In the data rows, zero lies at 4.5, halfway between 4 and 5.
Some points:
[1 4 7 6 1 3 5 5 3 5 4 6 4 2 3 1 4 4 6 5 5 8 5 3 3 4 8 2 4 5 4 4 2 5 3 6 6
 5 6 4 3 3 2 6 5 6 3 3 1 5 7 4 4 7 8 5 6 2 6 6 4 4 5 7]
[8 3 3 7 8 6 5 5 5 8 4 4 3 5 6 4 7 4 6 4 3 3 3 5 4 0 7 2 3 5 3 6 4 4 4 7 4
 6 6 5 4 4 4 3 4 4 5 6 1 7 3 4 2 6 4 6 4 6 5 3 6 9 5 4]
[2 6 3 5 5 3 9 5 3 2 2 2 4 4 5 3 4 4 5 8 4 4 5 3 6 3 5 4 5 3 5 8 3 7 6 3 8
 2 2 3 4 6 7 5 7 4 5 7 4 6 4 3 3 4 4 3 7 5 4 3 3 4 2 5]
[3 4 3 4 8 8 5 5 8 4 3 4 5 4 5 5 1 5 3 5 6 5 7 5 2 6 5 2 5 7 4 4 6 4 2 5 6
 2 3 5 5 3 5 2 5 3 3 5 3 4 4 5 4 3 3 2 4 3 7 7 5 5 5 9]
[3 5 6 6 3 6 5 3 3 3 3 4 7 7 2 6 3 3 6 2 7 5 7 6 5 4 2 2 4 4 3 4 3 5 4 5 0
 4 3 2 4 4 5 5 5 2 7 0 3 3 2 3 3 5 5 4 7 5 6 4 6 5 5 3]
[5 4 7 5 3 6 4 5 4 2 3 1 4 4 6 4 5 3 1 3 3 4 5 4 6 6 5 6 5 6 2 5 9 2 6 5 5
 4 4 3 1 1 5 5 6 5 5 6 4 5 6 7 2 5 7 6 4 4 3 2 6 4 5 4]
[2 6 4 5 3 5 1 1 6 7 3 5 2 5 4 4 5 3 5 5 4 5 6 5 3 7 5 4 3 5 2 3 5 6 6 6 6
 4 4 5 4 3 4 4 5 4 6 4 4 6 5 3 5 2 0 5 1 2 3 2 1 4 2 2]
[5 6 2 4 3 4 5 5 6 4 4 4 5 5 4 4 5 4 6 7 5 8 5 7 2 3 4 6 4 3 5 4 2 5 4 5 2
 6 2 4 4 6 7 3 5 5 2 7 7 2 5 8 5 4 7 8 5 1 3 2 4 8 7 4]
[6 1 5 5 4 4 3 3 6 4 5 2 8 7 3 2 4 6 2 9 6 3 5 6 4 4 9 3 6 3 5 4 5 3 3 4 3
 4 6 7 5 5 3 7 6 8 5 5 5 7 5 4 5 3 3 5 9 4 3 3 5 4 5 4]
[5 3 4 2 4 8 5 5 7 2 3 4 5 1 4 4 7 8 5 4 5 3 7 2 3 7 4 5 4 4 7 6 3 6 6 4 3
 8 7 5 6 5 2 4 5 4 7 5 4 3 3 5 6 3 5 5 5 4 5 5 4 3 3 3]
[4 4 6 3 5 5 5 3 5 7 4 3 6 5 7 7 8 6 6 5 6 4 4 7 5 2 8 7 6 5 6 2 2 3 6 1 6
 5 0 3 5 3 2 4 3 3 1 3 5 4 6 2 3 5 4 3 5 3 5 4 5 3 4 5]
[5 2 3 6 3 2 4 4 8 3 5 4 3 4 5 4 5 5 5 1 4 5 3 9 3 4 2 5 5 4 4 1 5 6 5 2 6
 3 9 1 5 6 5 3 4 6 4 6 3 4 3 4 3 3 6 4 6 5 5 4 5 3 2 4]
[2 0 3 4 5 4 3 5 4 4 4 7 5 3 3 5 7 5 4 3 7 5 4 7 3 7 5 6 7 2 5 6 5 5 2 5 7
 4 1 8 3 5 5 7 4 2 4 5 4 6 1 6 4 9 3 4 3 5 5 3 6 5 5 2]
[6 7 5 4 5 4 6 6 3 7 8 7 9 5 8 6 5 6 3 8 8 7 5 7 5 7 6 6 2 6 6 4 7 7 7 5 7
 4 7 5 1 5 5 4 3 3 5 4 3 4 4 6 2 3 4 2 6 4 5 5 4 6 5 2]
[3 6 7 5 7 4 3 3 5 4 4 1 5 5 5 6 4 4 3 4 3 8 5 4 4 5 4 7 4 3 4 6 4 3 6 6 7
 6 6 6 9 7 6 4 5 5 4 5 5 7 5 6 6 6 4 5 8 4 9 6 5 5 5 3]
[5 5 6 4 4 9 4 2 5 4 4 7 4 5 4 5 3 3 6 2 4 4 2 5 2 4 8 5 1 3 6 7 7 6 6 3 3
 5 5 5 4 6 7 7 3 5 3 4 8 7 6 3 7 5 6 3 5 5 5 4 5 4 5 6]
[6 5 7 5 4 5 1 6 6 5 6 4 6 5 9 1 4 5 5 4 3 7 2 5 2 3 5 4 5 5 6 7 4 6 3 5 4
 1 2 1 5 3 3 4 4 3 8 4 6 5 1 7 7 6 3 4 6 6 4 4 3 4 3 5]
[7 5 4 4 4 3 2 6 4 2 6 3 3 5 5 5 3 6 1 5 5 2 3 5 6 4 5 3 5 5 0 6 2 6 6 5 5
 5 3 7 3 5 5 5 1 4 4 1 3 3 3 3 9 3 6 5 5 2 7 3 4 4 3 6]
[6 3 4 7 5 3 6 5 8 5 4 8 6 6 5 6 7 1 4 5 2 5 4 3 5 3 2 6 7 4 4 4 6 4 5 5 3
 6 2 6 2 6 3 4 7 5 5 3 3 6 6 5 7 3 5 2 6 4 4 9 2 4 4 3]
[5 8 2 2 1 6 4 8 4 7 3 3 4 5 4 3 6 3 2 7 2 4 3 5 4 4 2 5 3 2 5 3 6 5 3 4 6
 5 4 4 5 6 3 5 6 5 5 1 6 4 3 2 4 6 4 4 3 5 5 7 8 2 7 5]
[2 4 0 5 3 4 5 4 5 6 6 5 7 5 8 4 1 7 7 5 5 5 3 5 5 7 7 9 6 4 2 8 2 4 4 6 3
 6 4 3 5 3 6 4 6 6 4 4 2 6 4 4 6 3 5 4 2 7 4 4 6 2 6 3]
[5 0 4 0 3 1 5 4 3 3 3 6 3 6 5 2 3 7 3 4 2 5 5 4 7 6 3 5 2 5 4 5 5 4 3 4 3
 5 4 3 5 3 5 5 4 3 0 4 4 6 4 3 4 3 2 6 5 5 4 8 3 7 4 4]
[4 5 3 4 5 2 6 4 4 1 4 6 5 4 6 6 2 3 5 7 3 4 3 2 2 5 5 3 6 8 3 2 7 5 5 5 3
 5 4 4 8 6 1 6 3 6 3 5 7 3 3 5 2 8 5 3 3 6 5 2 3 4 4 2]
[5 5 4 6 7 2 2 4 5 0 4 3 5 3 2 3 5 3 4 7 6 6 5 5 4 3 5 5 2 4 5 3 3 3 3 5 6
 6 5 4 2 4 4 2 2 4 5 3 4 4 7 4 5 4 3 3 2 9 3 4 5 4 3 5]
[7 6 3 5 6 4 5 7 4 5 6 4 5 1 5 5 4 6 5 3 5 4 6 5 7 5 5 4 8 4 5 3 3 6 3 5 4
 4 7 1 4 5 7 6 6 5 5 2 7 7 9 7 5 8 1 4 4 3 6 3 3 5 6 5]
[6 6 6 5 5 4 7 1 7 6 5 4 5 4 5 5 4 5 5 7 4 4 7 4 4 4 3 4 6 4 4 6 5 7 4 4 4
 0 5 4 3 3 3 8 1 5 5 7 5 2 6 4 7 5 3 7 3 6 5 8 7 6 6 2]
[5 2 5 4 5 5 5 6 3 6 8 7 7 4 2 5 4 2 4 6 1 8 4 6 7 5 5 3 6 4 5 8 5 4 6 3 3
 3 6 5 7 5 4 2 6 2 5 6 5 2 7 2 5 5 4 7 2 5 6 2 4 2 4 6]
[4 3 6 2 2 5 3 3 2 5 6 1 8 2 4 5 3 1 3 4 6 1 3 6 2 2 2 4 7 5 6 7 4 6 3 7 6
 7 5 4 5 5 6 4 4 6 4 5 4 4 5 4 2 2 5 3 3 5 2 7 1 6 5 4]
[3 8 4 8 6 6 4 5 5 2 4 5 5 7 5 6 7 7 6 5 5 5 5 5 6 6 2 4 7 6 6 8 5 2 2 2 5
 5 8 4 4 4 2 5 3 5 4 4 6 8 2 2 3 4 6 7 3 4 3 5 3 6 5 6]
[3 5 3 7 3 3 6 5 3 6 4 3 4 5 5 7 5 6 3 4 6 4 2 4 2 5 6 5 5 1 3 3 6 5 2 3 2
 7 5 5 5 1 4 4 3 0 7 8 5 4 7 5 5 5 4 5 7 7 6 5 1 4 5 6]
[6 6 6 4 4 5 4 5 4 4 4 6 9 3 4 4 4 5 5 2 3 6 3 0 3 3 4 5 7 2 3 0 3 4 6 1 5
 4 3 6 4 5 6 6 4 4 4 5 3 6 3 5 3 1 2 6 4 6 5 3 7 6 4 6]
[5 1 6 8 6 7 5 6 4 5 7 1 2 4 5 3 6 4 7 5 4 5 3 1 5 8 3 5 4 4 3 3 4 6 2 5 6
 3 5 7 6 4 6 4 3 5 3 1 6 3 5 4 4 2 6 3 6 6 3 4 5 5 7 4]
[2 5 2 4 5 3 4 4 5 7 3 3 4 3 2 5 2 5 2 2 5 7 4 2 8 1 6 5 3 6 8 5 5 5 4 4 3
 2 4 7 4 4 4 4 2 6 5 3 4 5 3 7 3 4 5 5 5 5 4 3 2 0 6 4]
[5 6 7 7 5 7 4 6 4 5 5 7 2 4 5 4 3 6 2 6 8 4 3 4 5 2 5 6 5 2 5 3 5 3 6 7 3
 3 5 5 6 2 7 5 7 6 2 5 5 1 2 5 3 6 3 5 4 4 4 6 4 3 0 4]
[5 3 1 7 1 4 0 6 2 5 2 4 5 5 5 8 5 5 6 5 4 6 5 2 7 7 6 4 5 4 6 5 4 3 5 6 4
 3 5 4 4 4 5 3 2 7 4 7 5 2 5 5 5 5 4 0 5 5 6 5 7 8 2 5]
[7 5 6 3 5 4 4 6 3 5 3 3 2 6 5 4 0 5 9 4 5 5 7 8 6 5 6 6 8 4 6 4 8 5 4 6 7
 6 4 7 4 5 3 5 5 5 6 5 4 4 4 5 5 3 4 5 6 6 5 5 4 4 4 4]
[1 4 3 2 6 6 4 4 3 5 6 6 3 3 4 6 7 2 6 7 5 3 4 6 7 5 4 6 5 6 3 2 5 6 8 6 3
 5 4 3 5 2 4 6 4 6 7 5 5 6 3 6 7 5 4 6 8 7 3 6 4 6 5 8]
[3 5 5 5 9 4 4 6 2 6 3 5 5 4 5 4 1 4 3 3 3 2 2 6 3 4 1 3 2 4 4 4 2 2 4 1 5
 4 5 6 3 2 3 4 5 6 6 6 5 4 6 5 7 5 5 2 6 2 2 4 6 4 4 1]
[8 5 5 5 3 5 4 0 1 4 3 7 5 6 4 4 6 6 4 4 7 3 1 3 6 6 2 4 4 7 6 4 4 6 4 5 7
 4 4 5 6 4 4 2 8 6 4 6 4 5 5 6 7 5 5 6 4 6 7 4 5 3 6 6]
[4 4 6 3 3 7 6 5 6 6 5 4 4 5 5 3 6 6 4 6 4 7 5 6 5 4 2 4 5 8 4 3 3 1 3 5 5
 7 4 7 3 5 9 7 3 8 7 6 5 5 5 2 5 7 4 2 4 8 7 3 3 4 4 5]
[4 5 3 5 4 2 7 5 5 4 5 4 7 7 4 2 6 5 6 2 6 5 5 5 4 3 5 6 4 7 3 5 7 6 5 5 6
 6 5 7 7 4 6 4 4 5 8 4 8 4 6 5 4 6 5 4 4 2 3 7 8 6 1 6]
[3 5 5 2 6 2 5 3 3 4 7 4 4 8 4 6 6 7 5 4 2 4 7 2 2 4 6 5 5 2 6 4 7 3 4 7 6
 4 6 2 3 3 7 3 4 5 4 3 2 2 3 3 7 6 5 3 5 4 2 2 3 4 6 6]
[7 5 7 6 5 4 7 5 7 5 5 5 6 4 2 7 3 6 6 6 2 2 4 6 6 7 4 4 0 2 6 3 3 4 4 7 6
 5 1 3 8 3 5 7 2 6 7 6 4 7 4 5 3 5 6 5 3 3 3 5 3 4 3 6]
[2 3 4 7 6 4 3 7 5 4 5 5 4 7 7 6 4 6 2 3 4 5 5 4 4 5 6 1 5 6 9 2 4 7 6 5 6
 6 4 5 5 5 6 7 8 4 6 5 5 4 6 4 6 4 7 7 3 8 3 5 5 6 5 3]
[5 5 3 3 4 3 5 2 5 6 9 2 4 3 3 4 3 5 4 3 5 4 3 4 3 6 5 5 4 4 5 4 3 0 6 5 5
 1 4 5 2 6 2 5 7 2 5 4 8 6 4 4 4 4 7 4 5 6 7 6 4 8 3 4]
[3 5 8 4 5 4 6 9 7 8 3 5 6 6 0 6 5 5 3 3 7 3 5 4 5 5 7 5 4 6 1 5 4 4 3 6 6
 5 5 2 4 6 3 3 5 5 1 6 7 5 3 5 8 3 4 4 5 7 3 3 5 6 4 3]
Along one direction, these points spread out more than along any other. Take the direction at right angles to it along which they spread out most. Go by this last direction. How many in every 100 of the points above lie lower along it than each point below? Round to a whole number. More than half of the points above lie lower than the first one.
[3 5 3 7 3 3 6 5 3 6 4 3 4 5 5 7 5 6 3 4 6 4 2 4 2 5 6 5 5 1 3 3 6 5 2 3 2
 7 5 5 5 1 4 4 3 0 7 8 5 4 7 5 5 5 4 5 7 7 6 5 1 4 5 6] -> 67
[3 5 5 5 9 4 4 6 2 6 3 5 5 4 5 4 1 4 3 3 3 2 2 6 3 4 1 3 2 4 4 4 2 2 4 1 5
 4 5 6 3 2 3 4 5 6 6 6 5 4 6 5 7 5 5 2 6 2 2 4 6 4 4 1] -> 7
[4 3 6 2 2 5 3 3 2 5 6 1 8 2 4 5 3 1 3 4 6 1 3 6 2 2 2 4 7 5 6 7 4 6 3 7 6
 7 5 4 5 5 6 4 4 6 4 5 4 4 5 4 2 2 5 3 3 5 2 7 1 6 5 4] -> 41
[5 2 5 4 5 5 5 6 3 6 8 7 7 4 2 5 4 2 4 6 1 8 4 6 7 5 5 3 6 4 5 8 5 4 6 3 3
 3 6 5 7 5 4 2 6 2 5 6 5 2 7 2 5 5 4 7 2 5 6 2 4 2 4 6] -> 61
[6 5 7 5 4 5 1 6 6 5 6 4 6 5 9 1 4 5 5 4 3 7 2 5 2 3 5 4 5 5 6 7 4 6 3 5 4
 1 2 1 5 3 3 4 4 3 8 4 6 5 1 7 7 6 3 4 6 6 4 4 3 4 3 5] -> 43
[7 5 6 3 5 4 4 6 3 5 3 3 2 6 5 4 0 5 9 4 5 5 7 8 6 5 6 6 8 4 6 4 8 5 4 6 7
 6 4 7 4 5 3 5 5 5 6 5 4 4 4 5 5 3 4 5 6 6 5 5 4 4 4 4] -> 65
[3 5 8 4 5 4 6 9 7 8 3 5 6 6 0 6 5 5 3 3 7 3 5 4 5 5 7 5 4 6 1 5 4 4 3 6 6
 5 5 2 4 6 3 3 5 5 1 6 7 5 3 5 8 3 4 4 5 7 3 3 5 6 4 3] -> 59
[5 2 3 6 3 2 4 4 8 3 5 4 3 4 5 4 5 5 5 1 4 5 3 9 3 4 2 5 5 4 4 1 5 6 5 2 6
 3 9 1 5 6 5 3 4 6 4 6 3 4 3 4 3 3 6 4 6 5 5 4 5 3 2 4] -> 37
[5 1 6 8 6 7 5 6 4 5 7 1 2 4 5 3 6 4 7 5 4 5 3 1 5 8 3 5 4 4 3 3 4 6 2 5 6
 3 5 7 6 4 6 4 3 5 3 1 6 3 5 4 4 2 6 3 6 6 3 4 5 5 7 4] -> 33
[1 4 3 2 6 6 4 4 3 5 6 6 3 3 4 6 7 2 6 7 5 3 4 6 7 5 4 6 5 6 3 2 5 6 8 6 3
 5 4 3 5 2 4 6 4 6 7 5 5 6 3 6 7 5 4 6 8 7 3 6 4 6 5 8] -> 24
[5 6 2 4 3 4 5 5 6 4 4 4 5 5 4 4 5 4 6 7 5 8 5 7 2 3 4 6 4 3 5 4 2 5 4 5 2
 6 2 4 4 6 7 3 5 5 2 7 7 2 5 8 5 4 7 8 5 1 3 2 4 8 7 4] -> 63
[3 8 4 8 6 6 4 5 5 2 4 5 5 7 5 6 7 7 6 5 5 5 5 5 6 6 2 4 7 6 6 8 5 2 2 2 5
 5 8 4 4 4 2 5 3 5 4 4 6 8 2 2 3 4 6 7 3 4 3 5 3 6 5 6] -> 15
[5 8 2 2 1 6 4 8 4 7 3 3 4 5 4 3 6 3 2 7 2 4 3 5 4 4 2 5 3 2 5 3 6 5 3 4 6
 5 4 4 5 6 3 5 6 5 5 1 6 4 3 2 4 6 4 4 3 5 5 7 8 2 7 5] -> 13
[7 5 4 4 4 3 2 6 4 2 6 3 3 5 5 5 3 6 1 5 5 2 3 5 6 4 5 3 5 5 0 6 2 6 6 5 5
 5 3 7 3 5 5 5 1 4 4 1 3 3 3 3 9 3 6 5 5 2 7 3 4 4 3 6] -> 78
[8 3 3 7 8 6 5 5 5 8 4 4 3 5 6 4 7 4 6 4 3 3 3 5 4 0 7 2 3 5 3 6 4 4 4 7 4
 6 6 5 4 4 4 3 4 4 5 6 1 7 3 4 2 6 4 6 4 6 5 3 6 9 5 4] -> 20
